128 stands for zero in the data rows.
Here are some points, one per row:
[ 93 156 133 151 131 171 145 162 157 113 107 122 137 117 135  96 107 122
 109 133  74 137 159 129 104  81 144 159 108 148 153 142 134 136 156 125
  98 148 133 130 111  77 122 136  95 160 162 174 123 122  94 143 143 142
 134 132]
[149 127 128 152 116 147 161 122 108  98 113 133  95 141 145  74 126 112
 124 148 153 103 100 144 151 139 149 128 181 122  96 133 134 120 116 151
  83 159 180 151  91 136  99 170 120 137 125 144  99 111 162 131 157 124
 150 111]
[ 97 147 135 126 129 120 142 143 173 128 142 158  60 135 146 114 123 143
 136  79 162 115  81  92 153 133 157 140 115 139 155 134  97  93 113 137
 171 103 120 172  89 115 124 118 169 137 158 121 110 127 117 116 149 109
 105 143]
[129 120 148  86 133 157 153 132 147 115 149 106 137 144  97 124 119 133
  84 121 158 134 112 147 102 111 106  99 130 154  86 140 118 124 111 132
 163 137 116 119 139 148 101 154 109 141  90 119 197 125 136 134 154 144
 115 172]
[110 101 137 168 105  99  97 130  77 133  98 129 148 132 104 164  98 190
  74 124 153 120 108 142 127 105 140 157 103 119 121 136 132 117 153 155
 123 142 133 142 165 145 123 152 156 100 123  95 140 122 101 119 136 135
 136 137]
[132 110  85 116 165 102 124  92 131 125 135 195 105 113 155 128  95 126
 105 131  76 132 113 137  98 144 146  90 143 127 121 122 147 127 138  94
 107  88 105 124 149 118 147 163 147 135  83 187 131 119 100 125 122 126
  95 164]
[130  86 126  93 126 163 125 121 135 165 106 163 133 145 126 130 135 102
 119 131 139 127 107 175 153 129 102 151 115 130 133  98 154 105 150 127
 139 139 145 157 140 144 125 114 127 193 126 101 132 157  88 113 127 116
 155  85]
[132 132 159 157 179 133 132 163 104 131 165 162 143 154 131 143 120 137
 135 122 121  94 186 148 111 159 124  93 104 154 118 170 129 145 131 115
 123 115 113 108 155 107 119 110  83 124 116 177 118 165 154 135 150 122
 123  59]
[119 170  81 117 117 106 117 118 141 135 116 128 158 124 120 166 172 145
 103 128 156 124 109 155 150 127 104 160 128 155 164 132  95 138 117 174
 154 109 136 135  89 117 102 126 129 137  83 145 100  95 156 159 136 132
 150 125]
[128 138 138 136 115 147 137 119 131 104 168 155 144 154 137 157 131 104
 130 127 144 134 155 116 144 118  83  96 139 160 122 144 115 112 132 137
  85 156 126 110 155 113 164 112 129 138 118 132  75 162 113  77  79 114
 118 156]
[174 101 129 104 136 158 140 148  86 136 111 102 152 125 152 165 135 118
 121 137 117 178 161 116  88 147 108 118 145 143 124 156  73 140 122  79
 129 142 133 158 112 125 118 108 137  97 172 132 105 110 108 129 149 122
  99 112]
[107 163 167 114  92 142 113 128 146 146 164 186 126 110 173 124 114 156
 176 163 122 144 134  95 133 116 139 124 128  99 113 154 142 120 173 134
 142 145 141 120 123 205 115 123 125 136 123  96 170  90 126 123 124 151
 115  80]
[ 96 123 159 117 139 139 166 111  98 137 116 147 122 144 133 115 125 118
 141 129 123 125 149  83 186 121 113  92 115 103 107 132 125 135 134 106
 139 142 120  99 150 115 150 122 160 124 142 121 142 111 101 173 166 119
 175 124]
[ 80 163  94 142 107  99 138 155 146 134  72  89  66 112  87 140 158 134
 119 120 161 133 156 137 151 179 130 141 116 138  82 102 137 164  87 125
 118 148  98 108 120 143 134 127 145 164 126 130 126 115 116  85 126 112
 154 134]
[108 139 115  80 151 112 133 117 127 151 148 122 156 138 105  90 101 106
 144 141 117 108 126 168 123 105 182 136 136 114 109 144 100 145 103 123
 114 105  87 142 111 149 107 116 162 118 138  72  88 136 105 121 128 157
 124 133]
[148 180 102 124 125 137 127 127 112 150  92 119  82 115 167 115 158 125
 127 135 114 126  98 142 142 121  86  99  90 142 176 118 125 127  72 146
 108 189 137 147 150 147 132 142 102 125 156 106 159 123 163 126  86 146
 129 123]
[129 187 185 153 113 143 109 114 117 129 127  81 125 136 101 142 137 108
 150 102  90 138 151 168 156 179 138 107 143 153 177 137 126 104 113 128
 111 132 112 154 104 145 172 117  70  82 121  99 156  99 125 147 157 143
 166 158]
[112 129 110 136 132 127 157  73  97 138 141 107 109 124 129 128 112 139
 161  99 154 153 117 108 128 175 110 154 135 155 132 124 145 151 124 148
  96  88 138 118  95  99 129 122 155 116 152 102 178 117 135 124  87 142
 100 115]
[121  99 144 143 130 115 103 139 121 165 127 127 140 133 137 114 125 102
  93 105 117 138 159 119 131 134 105 143 152 120 156 103 150 123 142 178
 141 184 101  95 105 127 163 154 169 159 147  76 125 116 175 126 153 131
 136 124]
[140 123 137 118 110  94 129 133 115 162 146 101 134 109 115 136 131 132
  89 150 102 132 104 104 129 133 151 104 150  87 107 132 112 146 147 112
 156 128 126 138 106  71 101 113  83 158 104 145 117 140 142  75 131  83
 102 128]
[134  80 106 175 122  83 168 156 114  89 121 166 155 170 129 132 127 100
 126 119 112 162 112 148 110 108 147 145 156 109 108 129 101 132 115 108
 146 136 114 116 106 141 120  85 104 108 139 132 128 137 132 157  64 159
 141 128]
[ 93 138  91 125 140 128  72 105 168 143 133 101 104 142 109 100 175 125
 129 129 116 190  82 128 155 128 134 117 116 142  86 157 156 108 172 159
 154 140 150 136 127 164 152 130 125  91 156 144 150 133 139 137 122 126
 131 113]
[107 147 143 164 149 145 123 128 140 118 116 130 135 107  96 146 174  68
  89 140 141  83 168  85 100 115 125 133  99 116 128  81 103 144 109 137
 112  85 138 141 135 142 136 156 137 107 133 160 142 125 148 117  94 138
 106 122]
[142 115  91 142 109 105 132 172 155  96 140 120 148  70  95 154 144 132
 125 149 131 162 134 138 103 150  86 106 118  86 160  86 138 101  96 139
  68 124 111 167 134  89  89 144 121 120 128 114 143 168 103 143 141 148
 117 138]
[180 134 132 109 153 117 158 110 151 120 142 134 110 134 140 137 133 106
 116 124 142 102 141 129 108 118 155 158 159 114 147 148 155 133 216 125
 104 111 102  95 170 127 119  91 122 104 113 104 128 114 146  95 158 129
 115 136]
[117 175 111 135 109 107 110 139 136 140 168  98 158 101 136 125  70 102
 125 105 173 147  93 131 107 150 135 123 135 117 126 103 136 117 122  99
 161 103 143  88 177 129 129 158 117  94 144 110 113 115 107 145 128 106
 120  91]
[147  64 127  79 116 160  90 140 141 141 136 135 104 108 111  95 126 134
 139 132 163  94 134  85 124 155 113 141 141 126 166 149 127 152 123 130
 150 125 136 127 143  98 174 128 114 126 112 130 116 119  99 115 103 170
 143 130]
[149 138  98 149 121 150 122  91 109 135 109 134 127 150 116 108 113 140
 137 127 159 148 159 101 153 117 190 167 129 116 125  92 124 129 109 132
 151 129 124 150 157 155 103 124 108 146 114 149 124 191 109 164 143  82
 121 150]
[151  78 181 126 125  96 141  76 155 123 117 105 135 137 142 109 139 150
 156 146 120 144 157 144 104 119 125 131  73 171 125  93 105 123 107 105
 108 139 132 154 149  99 121 138 108 129 132 131  92 124 158 141 121 110
 156 140]
[136 144 121 119 112 131 133 136 116 125 119 120 131 111 140 164 107 135
 172 132 101  88  97 135  67 104  99 166 108  87 103 146 138 112 156 140
 143 146 133 137 114 138 155 130 178 148  94 170 120 165 147 130 140 153
 140 136]
[161 107 145 123 128 110 140 158 135 114  76 124 157 138 107  84 127 138
 159  82  80 116 133 112 144  84  95 117 139 136 112 144 156 144 124  94
 150  94 151 141 119 145 142 108 145 108  83 102 110 135 143 144 103  75
  99 123]
[109 130 118  96 164 123 114 116 129 129 118 135 172 143 138 151 122 200
 166 139 119 103 131 102 154  93 151 113 162 110 129 132 153 124  92 141
 120 118 168 114 138 141 136 117 108 136 156 162 144 122 148 108 146 133
 144 121]
[185 106 167 163 159 158 108 158 130 106 162 130 152 130 149 130 147 147
 150 180 133 123 108 131 107 134 169 108 143 142 129 107 123 127 150  71
 128 139 133  61 109  77 119 104 175 105 107 160 133 150 113 135 113 144
 111 166]
[108 101 109 113  93 130  94 119 106  79 154  91  91 107 149 154 124 122
 123 125 110  99 118 159 154 120 110 136  97 119 156 134 148 134 127 148
 159  66 119  98 116 159 112 141 117 147 176 109 117  92 142 139 117 111
 126 143]
There is one direction along which these points spread out most. How far along it is each point below, from 0 to 99? The average is 50, and the first point in the table lies past the average. One standard deviation of the points above along it is 16.
[ 97 147 135 126 129 120 142 143 173 128 142 158  60 135 146 114 123 143
 136  79 162 115  81  92 153 133 157 140 115 139 155 134  97  93 113 137
 171 103 120 172  89 115 124 118 169 137 158 121 110 127 117 116 149 109
 105 143] 33
[128 138 138 136 115 147 137 119 131 104 168 155 144 154 137 157 131 104
 130 127 144 134 155 116 144 118  83  96 139 160 122 144 115 112 132 137
  85 156 126 110 155 113 164 112 129 138 118 132  75 162 113  77  79 114
 118 156] 64
[119 170  81 117 117 106 117 118 141 135 116 128 158 124 120 166 172 145
 103 128 156 124 109 155 150 127 104 160 128 155 164 132  95 138 117 174
 154 109 136 135  89 117 102 126 129 137  83 145 100  95 156 159 136 132
 150 125] 31
[180 134 132 109 153 117 158 110 151 120 142 134 110 134 140 137 133 106
 116 124 142 102 141 129 108 118 155 158 159 114 147 148 155 133 216 125
 104 111 102  95 170 127 119  91 122 104 113 104 128 114 146  95 158 129
 115 136] 67
[132 132 159 157 179 133 132 163 104 131 165 162 143 154 131 143 120 137
 135 122 121  94 186 148 111 159 124  93 104 154 118 170 129 145 131 115
 123 115 113 108 155 107 119 110  83 124 116 177 118 165 154 135 150 122
 123  59] 79
[149 127 128 152 116 147 161 122 108  98 113 133  95 141 145  74 126 112
 124 148 153 103 100 144 151 139 149 128 181 122  96 133 134 120 116 151
  83 159 180 151  91 136  99 170 120 137 125 144  99 111 162 131 157 124
 150 111] 43
[142 115  91 142 109 105 132 172 155  96 140 120 148  70  95 154 144 132
 125 149 131 162 134 138 103 150  86 106 118  86 160  86 138 101  96 139
  68 124 111 167 134  89  89 144 121 120 128 114 143 168 103 143 141 148
 117 138] 52
[107 163 167 114  92 142 113 128 146 146 164 186 126 110 173 124 114 156
 176 163 122 144 134  95 133 116 139 124 128  99 113 154 142 120 173 134
 142 145 141 120 123 205 115 123 125 136 123  96 170  90 126 123 124 151
 115  80] 44
[121  99 144 143 130 115 103 139 121 165 127 127 140 133 137 114 125 102
  93 105 117 138 159 119 131 134 105 143 152 120 156 103 150 123 142 178
 141 184 101  95 105 127 163 154 169 159 147  76 125 116 175 126 153 131
 136 124] 36
[134  80 106 175 122  83 168 156 114  89 121 166 155 170 129 132 127 100
 126 119 112 162 112 148 110 108 147 145 156 109 108 129 101 132 115 108
 146 136 114 116 106 141 120  85 104 108 139 132 128 137 132 157  64 159
 141 128] 66
[136 144 121 119 112 131 133 136 116 125 119 120 131 111 140 164 107 135
 172 132 101  88  97 135  67 104  99 166 108  87 103 146 138 112 156 140
 143 146 133 137 114 138 155 130 178 148  94 170 120 165 147 130 140 153
 140 136] 57
